The rows of M fall into 4 groups, and each row is roughly a mix of its group's hidden directions; some rows fit no group.
M:
[[ 20  13  22 -19 -17   6  -5  -5   7  -8]
 [ 12  19  20   4  14   4 -13   7 -13 -18]
 [  8   0 -19  -1   0  -4  -7  10  12 -34]
 [ -3 -12 -10   6 -31  16   1 -17   2   7]
 [ 14   9   4 -15 -24  -1   2   3  14 -23]
 [-23  -7   4  -3   3 -27  13  -4 -10 -15]
 [ 22 -17 -10   8  -5   6   9   5  -4 -27]
 [  2  18  23   1  10   5  -4   6 -10 -26]
 [-13  11  -3  -8 -11  -2  -3 -17   6  32]
 [ -6  10  15  -6  32  -8   1  13 -11  10]
 [-26  10  21  -4   6 -13   7 -12   1  15]
 [ 23 -18   7   9  11  -1   8  14  -3 -23]
 [ 13 -24 -31  -8   0  -3   2  -5   7   4]
 [ 27 -15   3  -4 -22   8  -6   9   7 -12]
 [-28  11  -4   7   6 -15  17 -15  10  -2]
 [ 18  10  -9 -17   7   2   2  12 -20  21]
 [ 15  11 -24 -15  14  -2  -1  18 -10  -6]
 [  5   5  -3  10 -36   4   3 -11  12 -12]
 [ 29 -13   6  -6 -24   9  -9   5   5  -3]
 [-21  23  14  -4  -3   2 -16   2  10 -16]
 [ 27 -19   5  15   0   5   1   7 -13 -18]
 [  7   0   9  -4   9 -17  11 -15   6 -31]
 [ 11  19  28  -1   8  -8 -15   3 -16   0]
 [ 27 -25 -13   3  -5  -1  -6 -11   9   3]
 [ 21   5 -13   1  -1  13  -9   2  -1  31]
 [  0   8  -1   2 -34   6   8  -5  -3 -23]
 [ -3  27  23   2  10 -16   4   7  -1 -12]
 [-18 -11  12  -8  -7  -6  -1 -20  -2  27]
 [ -6   5 -21   5  11  -1 -22  15   7 -21]
 [ 16   3 -23 -11  11   0   3  19 -20   6]
 [  8  -1   3 -12  13 -13  11  -4   5 -34]
 [ 15  -3  21   5  -8  -3  19   4 -13 -24]
 [ 19   2   8  -6 -25 -14  17  -5 -10 -11]
 [ 17  -7  14  -7   6 -11   5 -10   2 -32]
 [-24  21  19   2  10 -17  -1   8  -4   7]
 [  0   0 -13   7 -24  15   5  -2  16 -24]
 [  7 -26 -16  -9 -19  10 -13  -7  -4  11]
 [  1  -7 -21   8 -14  -8  -8  -2  16 -27]
 [-17   8  13   1   0  -6  15 -18  -3  27]
 [-25   8  21  -4   6 -14   7 -15   1  13]
 [ 23  -7  -9  -4   4   6 -17  11   4 -27]
 [ 36  -8  -4  -1   5  -2 -11   8  -5 -16]
 [-26  16  -6  -2   5   2 -13  -2  -2  26]
 [  2  -3   1 -17  31  -7 -12  -3 -10  17]
 [ 25 -13  15  -5 -27   7  -1  -7   5  -3]
 [ 21  -9  -3 -13 -18  -6  22  -2  -8 -15]
 [ 26 -13 -12   0   4   2  -8   8   4 -26]
 [-15 -14  15  17 -12   1  -1  -9  22 -15]
 [-13  -3  -8  -4  17 -12   4  14   1 -30]
 [ 14 -22 -33  -5  -6   6   0   1   3  -1]
 [-19   4  18   4   0  -2  15 -17  -5  25]
 [-23   4  21  -7   7 -14   4 -17  -2  16]
 [-24   1 -16  -3   9   6  -1  24   0 -18]
 [ 17  -6 -10  -3 -33  -2   3 -14   5 -11]
 [-20   2  16  -7  13 -26  -3   3  -8 -14]
 [-22  19 -16 -10 -11  -1   9  -9   4  19]
 [-20   0 -20   4  -4   0   4   2   5  31]
 [  3  -7  10 -10  24  -6  -8  13 -10  26]
 [ -5   1  18  -1  -2   4   6  -9 -14  35]
 [ -9 -24 -26  -6  -8   3  11  -8  12   8]
 [-14   1 -23  11  25 -11  -2  -3   7 -13]
 [ 29 -12  -8   3   4  -3   3  11  -9 -24]
 [ 13  -2  -6   3 -33  -1   7  -4   8 -21]
 [ -2   7  -5   9 -12  22 -13  20 -10  20]
 [ -1 -12  15   9  -7   0   6 -24  -7  26]
 [ -9  12   8  12  12  -1 -13  -9  15  28]
 [  5  18 -10 -14  14  -4   4   1 -19  25]
 [  6  19  -8  10   7   2 -22  16  12 -18]
 [ -8   5  12 -10  31  -2  -2  10 -13  16]
 [ 31  -9 -13   4  -9   6  -5  10   1 -20]
 [-15   1  15   5  -7  -5   9 -20   7  28]
 [ -3  -7 -12  11 -20  12   5  12  10 -27]
 [ -3  31  12   0  17  -6  -1   6  12 -15]
 [-34  19   9  -3   5  -7  11   5  -5   5]
 [-19  -6  18  -1   1 -20  15  -1  -4 -22]
 [ 19 -22   0  12   1   9  11   8   4 -25]
 [-25   7 -10   1   4   6 -12  -6   4  29]
 [-20  -4   8  -8   3   4  -9 -11 -11  31]
 [-27  10   3   6  19  -4   6  -6 -14  19]
 [  2  23  19   3  12  -6   2   4  -4 -27]
 [-21  13   6  19  12   8 -14   2  15  16]
 [ 11   9 -12  -7  -2   8 -16  -7   9  32]
 [  2 -15  10  12 -12   3 -11  -9  22 -23]
 [  4  24  21   3  11   4  -9   7 -13 -19]
 [  5  11 -24  -5  -1  -4 -19   8   0 -26]
 [-29   7  13   0   2 -12   9 -15   5  19]
 [  1   1   5 -19  23  -7 -18  -6 -12  20]
 [-25   2 -11   9  13  -1   3  22   8 -16]
 [ 21   6  -8   3   1  16 -20   2  -4  25]
 [-22   3 -15 -10  -3   2  -9 -13  25  12]
 [-30  19   4  -6 -10  -1  10  -9   1  16]
 [-29   4  14  -1   7 -18   9   3 -10 -15]
 [-11 -18 -26   1 -13   0  12  -6  14  15]
 [ 20  12  -8  -4 -12  12 -14  -7  -1  26]
 [-15  11  10   0  -5  11 -14   3 -17  28]
 [ -1   4  -6   5 -20   7 -13   6 -11  32]
 [  7  -6  -7 -16 -21   0 -19 -22 -12   6]
 [-15 -15  11   2   5 -19  15   0  -4 -26]
 [-32   3  17   0   7 -17   9   1  -9  -9]
 [-15  11   1   4  26   8 -10 -10  11  21]
 [ 27 -17 -10   7  -6   7  14   4   0 -20]
 [-20  10 -10   6  27 -10   5  -7   7 -17]
 [-11  -1  -4   9   2  10 -27  -5  17  23]
 [-16  -2  26   0   8  -6  -2 -22   0  19]
 [  4 -12  -8 -10  13  -8  17   0  15 -28]
 [-27  -1  17   1   5 -16  12   1  -7 -18]
 [-20   8   9   2  10  -3  10  -5  -8  32]
 [ 18  -4   3 -17 -11 -12  18  -4 -20 -14]
 [ 11  14 -20 -12  17  -3 -11   4 -19  13]
 [-30   7   1  11  22  -8   7  -9   1  12]
 [  4 -15 -14   0 -31  12   8 -12   1  -8]
 [-14  -3  10 -21  15 -18  -1 -14  -7  18]
 [ -1 -10   7  -8  26   0  -4  26  -4  16]
 [-11  -5   4  -2   7   9 -25   5   0  30]
 [ 30 -10  -4  -9 -25   6  -5   9   2   0]
 [  9  17  31   5  10   3  -9   4  -8 -16]
 [-30   2   6  15  18  -4   3  -9   0  15]
 [  6 -27 -25  -1  -7  14  -4  -3   2  15]
 [ -1  12  20   3  23 -17  -2   4  -6  21]
 [-17  10   6  12  16   4 -17  -5  10  24]
 [ 16  -4   4   7  11  -8  10  -4  17 -30]
 [ -4   5 -14  -7 -24  -3  -3  13 -10  26]
 [ 15   7 -26  -3   9   9 -15   8   0  21]
 [-11  16  12   5   9   0 -21  -7   7  27]
 [  6   4  11  -8  -3 -16  19  -7 -28 -12]
 [-15 -13 -19  -2  -2   0  23  20  11  -9]
 [-17 -11 -12   3 -15  -1   5 -13   6  29]
 [-26  25  14  -6  -1  -1  12   2  -4  12]
 [ 28 -25 -14  -1   0  -7  -5  -9   8   6]
 [ 18 -13  -9 -12 -31   4   3 -13  -2   0]
 [ 22 -14  16   3   2  -6  -7   4  -2 -28]
 [-26   2   6  11  26  -3   8  -5  -2  16]
 [-13  -7  22  -3  -1 -10  -2 -28  -3  16]
 [ 23 -20  -3   7  -7  -1 -13 -15  -4  21]
 [ -8   0   9   0  30  -2  -8  15  -1  23]
 [ -5  16  21  -6  23 -11   8  11 -16   4]
 [-17  15   6  19  10  10  -8   6  22  12]
 [  5  22  31   8  -2  -3  -4   5  -4 -15]
 [ -2  13  -1   4 -22   6 -11  15 -11  26]
 [-10  22  25   3   8   1  -6  19   2  15]
 [-26   2  22   2 -12 -10  16 -12  -5  -4]
 [  9 -24 -19  11 -16   1  -1  15   6 -15]
 [-19   3  17   4  -1  -3  18 -14  -8  24]
 [ -9 -13 -16   4 -15  15 -10 -25   2  12]]

Here is one row of each group, with its name. Which group are the others in?
[-26  16 -12   5  -7  -8 -10   3  15 -18]  (107)
[ 26  -4 -24   9  -4   9  -5  14   4 -11]  (50)
[  5  -9 -16  -9 -30  16  -2 -15   1  -9]  (6)
[-21  13  -8 -10  -5  -1  -3 -13  13  27]  (136)

[  2 -28 -23  12 -15   5  -3  -6   6 -10]  (6)
[  4   4   7   6 -16  21 -17  16 -14  17]  (50)
[  6   0  -7   1  -2   5 -19  13  11 -33]  (107)
[ 11 -23 -14  -5  -5   1  20   9  -8 -21]  (6)
[ 11  -2  29  -1  17  -4  -6 -15  -3 -18]  (50)
[ 19 -10   2 -11 -15 -11  21 -14 -16   5]  (6)
[ -6  25  29   3  11  -2  -4   3  -9 -12]  (50)
[ 19  17 -21  -9  -5  11 -15   0   1  18]  (136)
[ -9  22   4  18  15   1  12   1  22 -10]  (6)
